Rows are one point carried round by a steady rotation, each followed by how many ticks it has turned.
The counts run from 0 to 105.
[  3  -9   6 -14  11 -11  10  27  -1 -10  17   5   2   1 -12  -3  -2  -4
  -2   3  -9   6  23  -2  -9   0   9  -7  12  16   2   1  -9   2  16   0
 -16 -14  -1 -15   9  20 -10   1  17  -9   5  18 -26 -11  -2  -3  13 -10
  -5  26   9  20 -10  18   0  -4  -6   5 -22  -1   7  13  25  -1  12   6
  14] -> 98
[ 14   0  -2   0  17 -10   2  16  -9  -3  12  -2  15  11 -26 -10   4   1
  -2  -1  -3  -2  18   3 -12  15   8   2  12  20  11   7 -10   0  10  -9
 -18 -12   4 -11  15   9   4  -3  21   2   5  11   2 -13 -15  -2   8 -14
  -2  23   0  24 -16  16   2  -4  -3   2   5   6   4  10  34   6  11  19
  20] -> 82
[ 12  -2 -13 -14   6 -21  -5   8 -10   2   7   0  17   0 -10  -4   6   1
   2   4  -4 -10  13   5  -6  13   5  11   8  18   7   5 -14  -1  -6 -12
 -15 -11   0 -19  12  15   5  -7  16  -6   7   4   1 -14 -10   3   9 -15
   1  18  13  31 -11  23  -5 -17 -12   3 -13   2   9   0  37  -2  23   5
  17] -> 7
[ 18   4   6   3  14 -12   1  11  -7  -5  13   1  -2  -2 -11 -15  -9   7
   6   0   0  -5  22 -11  -6   7   0   5  22  18   8  13 -12   9  10  -8
 -26 -14  -4  -5  15  13   6  -2  17  -8   6   6  -7  -7  -5  -4   9  -7
  -3  18   3  18   1  14   1   0  -7  18   9  16  13   4  40   5   5  16
  30] -> 27
[  9 -12   5 -16  10  -7   6  23  -1  -9  19   6   0  -1 -18  -3  -8 -11
  -3   2  -6   5  25   5 -11  -5  10  -4  11  21   0   0 -12  -2  15  -2
 -12 -13  -5 -17  12  20  -7   6  15 -10  11  19 -27 -14  -3  -2  13 -15
  -2  22   6  15  -8  15  -2  -4 -10   9 -19   4   9  13  26  -2  10   9
  14] -> 99
[  5  12   2  -9   5  -5  -3  13   9   0   4   6  -4 -13 -18  -7  -4   9
   5   2   1  -5  20 -12  -4   8  13   6   6  21   1  13   2   4  14  -5
 -21 -15 -12  -8  12  13  -6  -8  20  -6   1   8 -11 -12   0  -6   6   5
  -7  17   0  19  -1  24   2  -3  -7  10   3   7  22  -1  47  -1  17  13
  20] -> 30
[  5   1   7  -9  15  -9   4  16  -1   3   4   4  -2  -1 -13 -12   0   1
   7  -3  -8   8  21  -3  -5   0   7  -3  10  22   6   0 -11   2  16  -4
 -17 -15  -2 -27  10  14 -16  -7   9  -9  -3   9 -21 -10   0  -4  -5 -14
   1  14   8  26   0  16  -2  -8  -3   7 -16   9   8  20  30 -10  20   2
  29] -> 40
[ 16  -2   4  -2  10 -14  -2  14 -12  -9  23  -1  11   5 -13 -15  -1  -6
  -5  -6 -13   5  18   9  -8   0   4  -3  16  17   4  15 -17  11   5  -1
 -20 -15  -3 -11  12  13  -1   5  16 -13   6  18 -15 -13 -12  -7  10 -12
  -3  22   9  14 -11  13  -6   3  -6   7   3  11   4   9  33   9   6  11
  20] -> 24
[ 16  -5  -5 -11   0 -18   1  -2   5   4  11  -6   6  -5 -10  -7  -5  -6
   6  14 -13  -7  22   8  -1  10   9   5  13  17   5  14 -14   4  -3 -14
 -25 -14   2 -10   9  15  -4  -6  21  -8  10   3 -11  -9  -3  -4   3 -13
   3  23  13  20 -14  17 -12 -12  -7  23 -13   6  21  -1  34   1  11   1
  15] -> 64
[  9  -5   9 -11   7 -11   7  26  -2  -7   6   5   5  -7  -9  -2  -1   3
   1  10  -4   0  20   2 -13   9   4  -5  13  17   8   0 -11   3  14 -10
 -18 -12   4 -14   7  17  -6  -4  20  -7  -5  15 -14  -6   0   0   4   1
  -8  24   9  24 -12  24  -4 -11  -4   7 -21  -7  19   3  27  -8  21  -2
  22] -> 96
[ 20  12   2 -18  13 -12  -1  16  -6 -12   4  11 -11   6 -10 -12  -4   6
  12   0   3  -2  18  -3  -5   6   5   3  11  19  -2   6   2   7   4   1
 -18 -14  -9 -13  12  16  -3  -4  23   3   1  12 -12 -12 -13   3   5  -4
  -9  15   5  27   0  13   8  -3 -15   6   0   9   8  11  36   1  18  19
  18] -> 86
[  6  -6   8 -14   6 -12  10  30  -1 -13  15   5   3  -3  -8  -4  -1   1
  -2   8  -4   3  19  -3 -13   5   8  -5  12  19   6   2  -9   2  17  -4
 -17 -14   2 -17   6  19  -9  -1  19  -9  -2  18 -21  -5  -1  -5  12  -1
  -8  25  10  24  -7  21  -3  -9  -5   4 -20  -2  10   9  27  -4  18   5
  17] -> 97
[ 15  -1   1  -9   5 -16   8  13   0  -7   4  -2  -1   3  -5  -9  -1   2
  11   5  -6  -3  21   3  -7   5  -1   5  16  19   1   0 -17   1   6  -7
 -25 -11   3 -27   6  13  -7 -10  17  -9  -3   8 -14  -7  -3   4  -6 -11
  -3  14  13  26  -6  14  -5 -18  -3  13 -17  11  11   9  34  -4  24  -6
  27] -> 38
[ 10 -10   0 -10   6 -11   0  19  -1  -8  19   6  -2   3  -9  -4 -12 -12
   0   1  -4  -5  18  -1 -12  -5   5   9  12  21   1   4 -21  -4   8  -2
 -19 -16 -10 -10  16  17   0   8  12 -10  18  11 -19  -7  -2  -4  19 -16
   9  20   4  17  -2   9   3  -9 -10  14 -18  15   2  11  41   1   2  14
  17] -> 101
[  7   5  -2   9  12  -9   1  11   0   9  13   1  11  -2 -23 -19   9  -5
   1  -2 -12   8  10  10  -5   0  17  -2   8  20   8  12  -8   1  14   1
 -28 -14  -5 -17   8   6 -15   0  17  -2  -4  16 -12  -9 -10 -10   0  -3
   2  18  -2  18 -18  18   0  -7   7   4  -3   8  15  11  39   4  13  10
  20] -> 79
[  7   0   1   2   7 -11   0   7 -11  -5  17   6  -3   0  -4  -6  -5 -12
   8   0  -4  -7  13   0 -12  -6   0   7  11  14   0   4 -15   0   2  -6
 -28 -19 -12  -9  16  18   0   2   9   0  13   8 -13  -9  -7   6  18 -12
   7  13   2  23  -8  13   8 -18 -10   7 -13  19  12   5  47  -5   4  14
  13] -> 74
[ 11  -6   1  -3   7 -10  -1  13   0  -2  15   9  -6   1  -5  -9 -13  -9
   5   0  -4  -4  19   3  -7  -2   3   8  14  16   5   4 -19  -2   3  -5
 -27 -14 -13  -7  19  20   1   8  13  -5  17   8 -19 -10  -1   4  12 -18
  15  19   1  15  -4   7   1  -7 -11  14 -16  17   7   9  42  -2   2  12
  18] -> 102
[ 18   3   0 -14  10 -20   3  13 -14  -4   9   8  -1  -1  -7 -12   2  -3
   7   1  -8  -4  19   5  -7  -1   2  -1  11  17   5  -5 -11   3   9 -10
 -17 -13  -3 -23   5  18  -5  -7  16  -5  -4  10 -19  -8  -6   7  -2  -8
 -15  14  15  31  -4  19  -1 -16 -10   7 -15   5  14   6  25  -8  24  -2
  26] -> 10
[ 21  -2  -2 -14   8 -15   7   7  -4  -4   5  -4   2   5  -9  -5  -1  -1
  11   6  -8  -5  22  10  -4   7   1   4  15  16  -2   2 -17   2  -2 -10
 -25 -12   1 -23  11  15  -4 -10  17  -6   4   6 -11 -10  -5   7  -6 -13
  -1  18  12  22 -12  15  -5 -18  -7  15 -17  12  13   3  33  -2  26  -4
  20] -> 37
[  6   2   0  -3   4  -5  -3   9 -12  -6  19   9  -3  -3 -15  -1  -3 -14
   0  -1  -2  -7  18  -1 -14  -5   0   7   7  19  -2   1 -19  -4   6  -9
 -21 -18 -11 -11  15  16   5   0   6  -6  15  11 -14 -12  -4   3  21 -15
   5  12   6  20  -5  14   8 -18 -13   5 -14  19  10   4  45  -5   5  12
  14] -> 73
[ 14  -2  -6 -11   0 -14  -8   4  -1  13   4   1  12 -12 -12  -6  -2  -2
   0  10  -4  -7  17   6  -5  11   9   1   9  22   8  13 -14   3  -8 -14
 -17 -21   2 -10  12  10  -4  -3  16  -9   8  -1  -2  -9  -5 -11   6 -10
   4  18   9  25  -8  21  -8 -13 -10  23 -13  -1  18   3  39  -2  12   5
  24] -> 92
[ 10  -5   5  -7  10 -12   9  16  -3  -1   2   2   6  -6  -6  -6  -2   6
   3  14  -4   2  21   4 -11  13   3  -5  13  16  12   1  -8   3   7 -14
 -21 -16   3 -10  12  19  -7  -4  20  -3  -3  10 -10  -8  -1   1   0  -2
  -2  24   8  28 -14  23  -7 -10  -2  12 -19  -7  22   1  28 -11  20   0
  20] -> 95
[  9   3  -2   0  11 -15   4   9  -7  -2  11   9  -1  -1  -1 -10  -1 -13
  10   8  -5  -7   6   7 -15   0   2   4   8  14   5   3  -5   1   5  -6
 -31 -17  -9  -5  11  16  -8   3  21   9   3  12  -8  -6 -10   7  14   2
   5  16  -3  29 -16  14  10 -19  -5   3 -20   5  16   4  45  -7  10  13
  11] -> 47
[ 11   1  -3   4  15 -10   0  17  -6   0  16  -3  20   3 -28 -10   9  -1
  -3  -2  -5   1  14   5 -10   9  11   2   9  24  11  10 -14  -3  16  -6
 -18 -10   3 -12  10   4   0  -1  17  -4   2  12   3  -8 -15  -8  10  -8
  -2  20   0  20 -16  19   0  -8   1   5   2   7   8   9  36   9  11  14
  24] -> 81
[  6   4   0   4   2 -11  -3  11   2   4   7  14  -5  -7  -3 -15  -7  -4
   9   0  -5  -2  10   1 -10   2   1  14  10  19   7   7 -18  -5   8  -4
 -31 -13 -17  -5  16  14  -3   6  14  -4   5   8 -12  -9   1   0   5   1
  10  12  -4  14  -4  15  -3 -13  -3  10 -13  15  17  -2  49  -5  13   8
  24] -> 104
[  7   1 -11 -17  -1 -11  -3   7   1  -3  12  -8  13  -2 -19   1   5  -6
   2   8  -6  -8  18   4  -1   7  13  10   7  18  -7  15 -11   0  -5  -5
 -19 -13  -1 -19   8  13  -2  -8  18  -9  12   9  -7 -14  -6  -5  11 -12
  -3  19  10  21 -18  21  -4 -15 -11   5 -10   6  12  -3  42   5  16   6
   6] -> 34
[  5  -8   4  -6   9 -12  11  17   5   1   2   1  -1   4  -8 -10  -5   8
   5  10  -8   4  21  -2  -5  16   6   1  14  17   9   2 -11   4  14  -8
 -27 -12   4 -16  11  16 -11  -8  16  -6   0   6 -17  -9   3   3   0 -10
   3  24  14  21  -9  19  -9  -8   2  11 -16   6  12   4  33  -8  23  -3
  25] -> 67
[ -1  -5   8 -10   8  -6   8  24   2  -4   9   7   3  -4 -18  -3   0   2
  -5   3  -6   4  23  -6  -9   9   7   0   8  21   4  -1 -13  -2  22  -3
 -16  -9  -3 -19   9  14  -6  -6   8 -11   0  16 -20 -15   2  -2   9  -8
  -2  17  11  21  -4  23  -4  -8  -2   1 -15   8  10   8  33  -8  23   0
  25] -> 69
[ -1   1 -15 -15   7 -10  -5  12  10  10   6   5  12  -2 -20  -7   5   3
   4   1  -5  -2  13  -4   1   8  20  13   1  24   4  15  -2  -1   1   0
 -17 -12  -8 -19  13  11 -10  -3  21  -4   8   5  -7 -16  -7 -11   6 -11
   7  20   2  24  -8  19  -4  -8  -5   3  -7   3   8   7  45   7  17  16
  12] -> 4
[ 22  -1  -1   0  14 -16  -3  17  -6  -1  12   4  12   5 -16 -15  -4   1
  -3  -4  -2  -1  16   0 -10  14   2   5  15  25  14  11 -20   0   7  -7
 -16 -10   1  -7  17   7   7   3  20  -7   5   8  -1  -9 -12  -6   8 -11
   1  22   4  19  -5  14  -2   0  -6  13   4   8   3  10  34   8   8  18
  32] -> 54
[ 10   6  -9 -19   3 -16 -10   3   2   9   8   4   7 -11 -11 -13  -1  -6
   4   3  -6  -1  18   0   2   5  16   4   3  22   0  19  -6   9 -10  -1
 -18 -23  -4 -14   9  11 -13  -3  19 -10   8   5 -12  -8  -9 -18  10 -13
   3  16   8  27  -1  17  -2  -5 -12  14  -8   3   7  11  42   3   9  12
  17] -> 90
[ 25   7   2 -10  16  -8   0  15 -12 -11   6   6   0   9 -20  -8  -4   3
   5   1   3  -5  23   5 -12  13   0   6  12  21   5   1  -6  -1  11  -8
 -12  -9  -5  -8  16  13  10  -6  23   5   4  10  -3 -13 -16   7   5  -9
  -8  19   2  22 -11  16   4  -7 -15   6   2   8  12   5  33   2  17  15
  21] -> 84
[ -3   8  -3 -11   7  -5  -2  14   8   0   9   5   3 -11 -16  -5   2   7
   3   6  -1  -3  17 -14  -1   8  18   7   4  19  -1  16   4   5  11  -1
 -21 -16 -10 -12   9  15 -11  -8  20  -4   4  11 -12 -15  -2  -9  12  -1
  -4  20   2  24  -5  28   3  -4  -8   4   0   2  19   2  46   3  16  15
  11] -> 31
[  3   3 -10 -16   2  -4  -2   7   6   2  10  -2  12  -7 -25  -1   5  -4
   0   8  -6  -2  23   2   0   5  19   7   0  20  -4  15  -2   1   1  -3
 -16 -14  -6 -13  11  16  -7  -6  18  -7  12  10 -10 -20  -6  -6  11 -10
  -4  21   4  19 -16  25  -4 -11 -12   4  -8   3  19  -1  44   3  17  10
   2] -> 33
[ 17  12   5 -11  11 -13  -7  16  -8  -5   3  16  -6  -9 -12 -11  -9  10
   5   0   4  -3  21  -8 -11  12   3   3  11  23  10   6  -4   4  12  -7
 -14 -14 -10  -3  14  17   4  -1  22  -1  -1  11  -9 -12  -7   4   7   1
  -8  17   3  21   2  21   0  -2 -18   7   2   5  18   0  38  -3  19  16
  27] -> 57
[  7   3   0  -1  10  -5  -2   7 -11   4  12  11   2  -8 -17   0  -4 -14
   1   1   1  -8  15   3 -17   0   4   1   3  20   7  -2 -13  -7   8 -14
 -18 -20  -8  -4  18  14  -1   1  11   4  12   8  -8 -12  -7   2  18 -10
   9  15  -2  24 -12  16  10 -20 -13   8 -18   5  18   9  42 -10   5  15
  13] -> 45
[ 13  12  -4 -22   2 -16  -9  12   1   3   8  11   3 -12 -13 -12   0  -5
   3   2  -2  -3  18  -2   1  -2  18   5   5  25  -4  17  -6   4  -6   4
 -15 -20  -8 -16   6   9 -12  -3  19 -10   5   9 -13  -6 -10 -17  11  -7
  -3  12   9  27   2  19   2  -6 -14  12  -5   6   8  13  40   5  10  13
  19] -> 89
[ 12   2  -8 -14   3 -14 -11   1   0  13   4   4  10 -11 -14 -11  -3 -10
   2   6  -5  -2  19   6  -2   4  14  -1   5  21   3  16 -11   7 -11 -10
 -16 -25  -1 -11  12  11 -11  -1  18 -10   8   6  -7  -8  -8 -16   6 -14
   5  17  10  24  -8  18  -7  -6 -12  21  -8   0  16   7  38  -1   7   9
  20] -> 91
[  7  -1   4   0   0 -14   1  16  -1  -4   6  18   0  -3  -1 -10  -2  -7
  -1  12  -6  -3   5   7 -15  11   5   5   7  22   8   8  -6  -3   9  -4
 -31 -11  -4   1  12  10  -6   1  20   4   0  15  -8  -8  -7   5  16   8
   7  21   2  21 -16  21   5 -13  -5   1 -13   5  15   1  48  -7  15   9
  16] -> 19
